500 stands for zero in the data rows.
Some points:
[466 577 469 659 474 327 396 479 387 492 350 500 470 443 553 460 652 527
 621 449 327 442 487 559 530 528 422 441 510 480 432 417 492 398 531 436
 386 570 662 525 397 331 422 552 592 440 448 458]
[431 361 493 489 612 565 449 504 592 404 414 495 489 603 393 470 514 369
 384 567 447 520 668 541 476 451 493 373 459 624 540 670 517 669 593 523
 408 511 651 636 399 541 559 371 432 367 395 432]
[377 577 505 546 488 540 459 560 343 599 632 476 545 243 587 443 493 414
 474 575 394 552 517 416 447 347 485 496 371 574 361 492 518 570 536 373
 533 386 377 467 454 702 664 547 702 530 390 373]
[444 672 375 399 531 409 587 491 478 612 330 587 570 613 444 554 432 402
 373 663 531 409 446 538 592 493 316 495 471 524 440 536 625 460 413 431
 605 511 480 553 519 630 404 623 449 452 578 575]
[455 527 552 622 337 465 566 675 395 527 476 260 703 464 524 594 460 511
 553 468 516 525 474 619 473 623 406 422 539 659 604 476 468 635 570 652
 447 366 562 529 536 571 457 478 354 595 647 504]
[450 400 439 559 579 527 498 477 413 393 548 541 521 520 366 633 430 408
 552 472 508 494 333 658 425 516 504 331 524 377 445 539 557 556 571 487
 470 529 278 562 527 418 468 508 507 667 565 458]
[341 510 423 470 438 637 494 385 566 561 552 509 566 531 546 349 511 501
 632 407 479 559 408 646 500 402 567 360 574 500 543 539 307 394 442 532
 458 519 473 438 546 666 412 590 547 377 445 649]
[581 548 542 441 604 646 233 531 551 519 549 425 445 564 399 608 539 441
 553 359 527 330 541 449 501 510 406 538 608 668 444 493 556 450 480 328
 437 494 497 331 633 513 437 485 479 539 492 507]
[671 530 495 570 479 388 559 537 533 539 533 687 534 571 621 561 553 527
 628 530 662 433 409 654 493 408 475 572 544 531 610 696 491 587 450 505
 536 452 628 333 383 544 703 422 620 525 497 388]
[462 515 442 408 363 587 732 340 458 506 499 479 304 515 483 434 496 340
 491 424 330 372 448 554 511 552 518 587 476 527 570 479 530 434 550 465
 574 363 599 523 542 474 528 390 460 551 455 421]
[621 502 520 609 443 699 500 550 396 582 514 621 575 631 564 597 563 419
 522 510 519 532 702 432 546 709 472 473 392 346 533 488 358 479 625 566
 658 421 389 485 495 554 390 533 570 417 351 511]
[390 468 418 493 379 474 590 719 564 517 602 615 459 598 348 411 417 559
 482 511 365 724 571 465 446 634 496 609 486 649 439 605 511 461 582 460
 489 570 476 298 471 413 546 684 511 520 602 475]
[397 516 438 479 507 527 537 352 349 452 532 460 407 459 599 450 240 461
 519 501 643 439 497 445 405 460 426 511 408 422 616 474 571 548 627 505
 480 537 645 366 653 382 547 584 399 366 459 495]
[482 659 701 441 446 405 436 376 515 535 620 486 587 562 605 464 372 461
 546 552 310 530 577 584 673 399 643 469 513 553 487 637 467 448 554 577
 553 593 379 407 493 444 489 460 448 518 443 678]
[528 400 667 522 528 427 520 509 524 612 420 395 466 509 471 423 459 558
 395 377 631 411 527 540 518 502 480 489 583 552 485 492 440 363 482 364
 564 636 361 501 494 546 510 560 356 480 409 263]
[460 219 600 458 507 466 475 435 535 618 527 567 449 495 518 525 520 386
 552 443 628 554 451 401 583 472 478 432 487 625 417 396 540 485 588 561
 627 563 657 577 512 441 480 572 634 723 505 612]
[591 656 506 411 542 466 694 612 566 346 601 393 475 468 552 481 418 389
 421 574 584 438 400 521 541 623 669 418 461 525 358 466 464 506 541 398
 531 484 679 531 547 477 391 507 595 369 532 487]
[640 463 486 512 689 416 500 607 501 612 479 499 359 415 536 406 414 426
 425 518 403 524 435 310 484 504 564 438 717 443 740 651 507 580 538 505
 416 318 449 532 451 478 377 545 535 502 475 564]
[337 443 516 392 462 575 368 615 557 582 491 400 409 717 616 644 517 639
 413 544 484 610 379 516 672 428 493 549 456 276 478 424 490 480 561 528
 477 362 505 425 458 453 524 459 532 428 497 426]
[635 499 592 381 357 623 530 586 552 431 269 525 696 429 423 432 548 618
 568 389 411 420 407 420 478 391 602 525 463 417 459 495 726 634 585 534
 535 560 503 476 495 546 519 610 507 485 452 549]
[390 556 533 528 536 616 437 525 493 536 613 539 555 512 415 375 374 515
 525 467 545 369 609 569 544 539 574 629 656 467 516 372 611 562 359 614
 564 458 506 620 315 445 588 449 616 386 660 513]
[467 662 491 489 532 563 516 466 679 519 495 526 289 503 532 584 548 627
 402 602 484 408 610 535 452 531 592 354 462 540 653 420 433 745 548 457
 427 579 572 574 348 584 485 586 438 691 492 451]
[578 649 593 428 588 406 496 510 384 594 610 666 474 527 463 468 627 429
 607 472 559 643 285 471 452 584 435 573 493 474 533 398 441 646 547 545
 460 638 498 490 446 592 580 339 415 387 529 448]
[529 442 587 597 724 621 588 533 484 568 554 473 497 498 582 696 701 552
 389 429 472 504 537 575 454 511 535 569 562 605 537 445 602 399 446 375
 517 583 524 490 649 439 670 618 392 425 481 684]
[614 551 603 499 350 587 495 509 443 487 470 433 409 612 436 526 459 474
 433 641 466 491 472 446 311 302 427 544 490 450 509 555 399 377 429 466
 433 606 533 666 581 491 555 498 575 488 622 530]
[343 524 601 547 472 497 463 427 427 456 435 488 667 533 498 471 570 542
 508 653 634 501 403 447 512 715 641 568 445 578 575 616 561 506 476 565
 305 403 474 566 630 507 486 515 510 659 493 451]
[602 327 446 390 607 416 448 498 583 621 591 380 603 453 407 526 537 509
 705 688 444 455 581 541 385 485 579 492 287 464 633 380 542 343 433 481
 515 533 519 482 447 477 412 511 448 456 535 452]
[477 529 383 620 457 462 367 504 667 613 506 530 459 495 597 558 334 633
 447 350 483 408 397 413 297 657 542 482 391 539 402 554 553 401 461 615
 578 523 462 600 463 556 535 309 512 430 460 563]
[640 524 352 488 410 515 440 477 539 462 477 503 527 589 620 319 460 459
 448 469 598 779 585 617 345 455 549 619 509 586 392 391 563 463 579 359
 403 391 391 474 404 460 458 543 451 590 504 546]
[526 419 536 637 413 478 524 190 626 436 465 412 538 423 413 598 540 505
 504 542 508 573 399 486 594 580 486 487 486 568 509 501 491 635 524 453
 460 395 353 486 525 462 505 510 587 398 680 457]
[387 437 558 601 461 396 453 539 587 408 433 509 380 471 515 458 420 460
 556 518 543 415 615 555 448 634 491 666 573 283 457 491 494 545 499 443
 528 539 479 492 461 680 576 398 534 491 520 725]
[556 547 565 565 537 601 491 612 552 357 448 596 414 404 563 335 494 622
 652 402 489 603 580 461 707 474 377 344 299 454 567 534 620 433 387 441
 542 503 494 588 586 508 507 465 413 541 620 513]
[457 521 452 443 640 291 487 434 578 400 596 449 686 567 469 477 651 506
 415 325 441 422 653 419 428 407 529 515 405 347 551 456 431 422 580 559
 510 467 526 473 596 603 509 514 530 571 691 419]
[564 493 346 414 364 420 400 518 373 358 629 643 497 383 469 701 502 537
 491 438 589 579 455 484 658 520 531 596 571 576 681 497 488 378 559 470
 481 606 532 629 433 669 536 442 496 415 435 477]
[528 568 419 431 502 577 327 576 559 417 328 494 562 265 479 393 601 523
 480 528 451 561 471 563 499 536 513 548 488 440 562 573 434 571 442 522
 789 552 510 490 618 345 521 505 476 561 530 474]
[511 518 505 497 434 422 553 425 432 607 549 421 448 433 258 641 533 484
 514 354 615 637 569 537 515 475 570 430 440 357 389 608 549 578 315 513
 459 431 533 536 497 410 457 513 503 567 418 553]
[608 381 523 505 637 523 529 381 363 478 439 610 461 472 600 553 326 591
 440 553 307 636 576 457 456 555 581 476 690 467 445 457 530 553 362 572
 483 468 648 426 576 651 370 490 507 523 508 340]
[567 463 352 627 598 614 523 488 393 496 598 262 449 631 496 384 555 629
 428 597 530 470 417 487 715 448 492 663 460 432 409 567 469 518 543 645
 552 614 482 419 329 543 413 505 510 571 480 539]
[350 514 459 554 583 511 693 552 534 484 328 576 615 419 575 624 506 509
 637 440 483 463 535 370 498 333 511 688 493 498 477 505 380 509 524 404
 410 565 446 526 428 336 313 365 507 505 496 465]
[495 574 552 453 516 556 582 417 531 315 509 493 595 541 433 503 481 506
 453 609 512 501 422 354 426 509 356 371 616 454 450 463 454 317 418 443
 601 390 535 448 315 468 609 471 363 560 427 561]
[469 424 538 561 280 445 490 507 535 463 667 579 494 551 505 410 620 508
 358 550 513 381 488 398 426 390 419 488 589 495 488 438 513 589 343 478
 533 521 459 487 611 397 379 516 382 428 413 453]
[585 346 522 383 529 409 454 557 399 449 431 516 491 549 520 441 438 511
 384 449 478 353 466 537 537 472 484 538 383 600 449 391 281 550 328 480
 417 447 407 521 552 417 611 552 437 473 436 590]
[472 470 526 523 507 478 524 512 490 522 392 560 334 338 430 549 603 396
 418 537 670 523 568 518 515 396 556 401 505 554 403 452 522 343 522 779
 430 479 429 352 512 437 493 445 541 548 588 529]
[528 519 382 361 556 427 596 502 573 516 499 425 525 481 576 469 570 617
 701 554 487 507 633 489 534 538 313 428 669 497 414 469 502 478 559 589
 419 567 438 670 671 400 603 464 626 485 345 445]
Along one direction, these points spread out more than along any other. For each point below, how far along it does it lie, from 0 to 99? 50 is the average, and the first point above lies past it. One standard deviation of the points above along it is 16.
[343 524 601 547 472 497 463 427 427 456 435 488 667 533 498 471 570 542
 508 653 634 501 403 447 512 715 641 568 445 578 575 616 561 506 476 565
 305 403 474 566 630 507 486 515 510 659 493 451] ~ 32
[450 400 439 559 579 527 498 477 413 393 548 541 521 520 366 633 430 408
 552 472 508 494 333 658 425 516 504 331 524 377 445 539 557 556 571 487
 470 529 278 562 527 418 468 508 507 667 565 458] ~ 47
[457 521 452 443 640 291 487 434 578 400 596 449 686 567 469 477 651 506
 415 325 441 422 653 419 428 407 529 515 405 347 551 456 431 422 580 559
 510 467 526 473 596 603 509 514 530 571 691 419] ~ 65
[528 400 667 522 528 427 520 509 524 612 420 395 466 509 471 423 459 558
 395 377 631 411 527 540 518 502 480 489 583 552 485 492 440 363 482 364
 564 636 361 501 494 546 510 560 356 480 409 263] ~ 78
[390 468 418 493 379 474 590 719 564 517 602 615 459 598 348 411 417 559
 482 511 365 724 571 465 446 634 496 609 486 649 439 605 511 461 582 460
 489 570 476 298 471 413 546 684 511 520 602 475] ~ 42
[397 516 438 479 507 527 537 352 349 452 532 460 407 459 599 450 240 461
 519 501 643 439 497 445 405 460 426 511 408 422 616 474 571 548 627 505
 480 537 645 366 653 382 547 584 399 366 459 495] ~ 51
[635 499 592 381 357 623 530 586 552 431 269 525 696 429 423 432 548 618
 568 389 411 420 407 420 478 391 602 525 463 417 459 495 726 634 585 534
 535 560 503 476 495 546 519 610 507 485 452 549] ~ 60
[640 463 486 512 689 416 500 607 501 612 479 499 359 415 536 406 414 426
 425 518 403 524 435 310 484 504 564 438 717 443 740 651 507 580 538 505
 416 318 449 532 451 478 377 545 535 502 475 564] ~ 33
[511 518 505 497 434 422 553 425 432 607 549 421 448 433 258 641 533 484
 514 354 615 637 569 537 515 475 570 430 440 357 389 608 549 578 315 513
 459 431 533 536 497 410 457 513 503 567 418 553] ~ 53
[608 381 523 505 637 523 529 381 363 478 439 610 461 472 600 553 326 591
 440 553 307 636 576 457 456 555 581 476 690 467 445 457 530 553 362 572
 483 468 648 426 576 651 370 490 507 523 508 340] ~ 37
[671 530 495 570 479 388 559 537 533 539 533 687 534 571 621 561 553 527
 628 530 662 433 409 654 493 408 475 572 544 531 610 696 491 587 450 505
 536 452 628 333 383 544 703 422 620 525 497 388] ~ 20
[377 577 505 546 488 540 459 560 343 599 632 476 545 243 587 443 493 414
 474 575 394 552 517 416 447 347 485 496 371 574 361 492 518 570 536 373
 533 386 377 467 454 702 664 547 702 530 390 373] ~ 34
